In the data rows, the value 128 means zero.
Some points, one per row:
[210 184 152 143 147 139 117  93  86  82  87 102]
[128 146 185 209 182 126  92  89 116 142 125 109]
[133 113  88  83  83  90 112 131 135 132 113 109]
[134 141 152 171 187 181 149 113  96 108 116 110]
[125 127 106  92  98 118 146 187 215 165 117 110]
[144 197 237 205 142 103  91  94 110 131 147 155]
[125 127 114 100 102 122 146 138 103  84  88 100]
[106  94  86  85  95 105 104 124 160 163 151 143]
[108 118 143 104  86  94 122 168 212 217 185 149]
[106  93  84  83  82  85  94 112 146 184 188 155]
[107  94  93 111 143 142 116 106 123 127 107 110]
[123 121  95  86  93 110 115 118 137 162 182 170]
[105  94  88  87  91 101 117 136 152 153 136 122]
[110 109 103  87  85  91 104 107 102 110 128 148]
[113 113 127 136 129 113 109 135 156 158 159 156]
Then 10 other points, each followed by its number:
[162 167 141 110  94  91 103 131 169 160 127 122] 0
[107 100 107  91  83  84  97 124 127 121 153 161] 1
[120 130 162 173 159 156 156 149 130 108  97 103] 2
[124 117  98  93 100 112 122 128 135 147 160 166] 3
[105  94  93 104 128 134 122 126 136 156 169 168] 4
[150 119  90  89 112 142 157 183 190 157 126 118] 5
[105  94  87  97 130 191 221 178 146 104  90  96] 6
[108  97  96 110 129 149 162 152 137 122 115 113] 7
[118 123 141 179 216 198 154 121 101  88  90  98] 8
[118 122 140 167 173 147 119 107 101  93  90 101] 9
Which two of these numbered points are nearest to each point below by angle, seen from the average point of the first points? Their numbers follow each, nearest first.
[121 129 104 120 143 149 184 170 123  95  92 106] > 6 7
[117 125 139 147 158 163 138 110 112 130 137 131] > 8 9
[128 143 172 195 171 142 116  92  84  83  90 101] > 9 8
[116 135 143 148 188 203 160 112  90  84  89  97] > 8 9
[141 130  99  92 104 124 133 124 126 167 168 124] > 3 4
[109 111 124 126 142 184 203 200 169 123 102 103] > 6 7
[106 116 150 166 159 139 120 108  99  92  91  94] > 9 8
[204 179 139 108  93  93 109 132 152 152 140 131] > 0 5
[107  94  90  89 100 126 159 190 187 175 162 140] > 5 4
[145 137 117 130 117 133 179 169 110  86  88 104] > 6 2
[135 145 149 148 147 153 162 164 126  90  88 100] > 2 8
[127 134 148 170 188 172 126 103 112 130 130 124] > 8 9
[114 117 148 192 199 159 117 103 114 130 141 147] > 8 9
[109 108 126 161 194 202 181 158 113  86  89  99] > 8 2
[116 125 149 161 160 155 154 152 138 132 131 128] > 2 8
[104  94  87  83  83  94 128 163 187 173 144 125] > 5 3
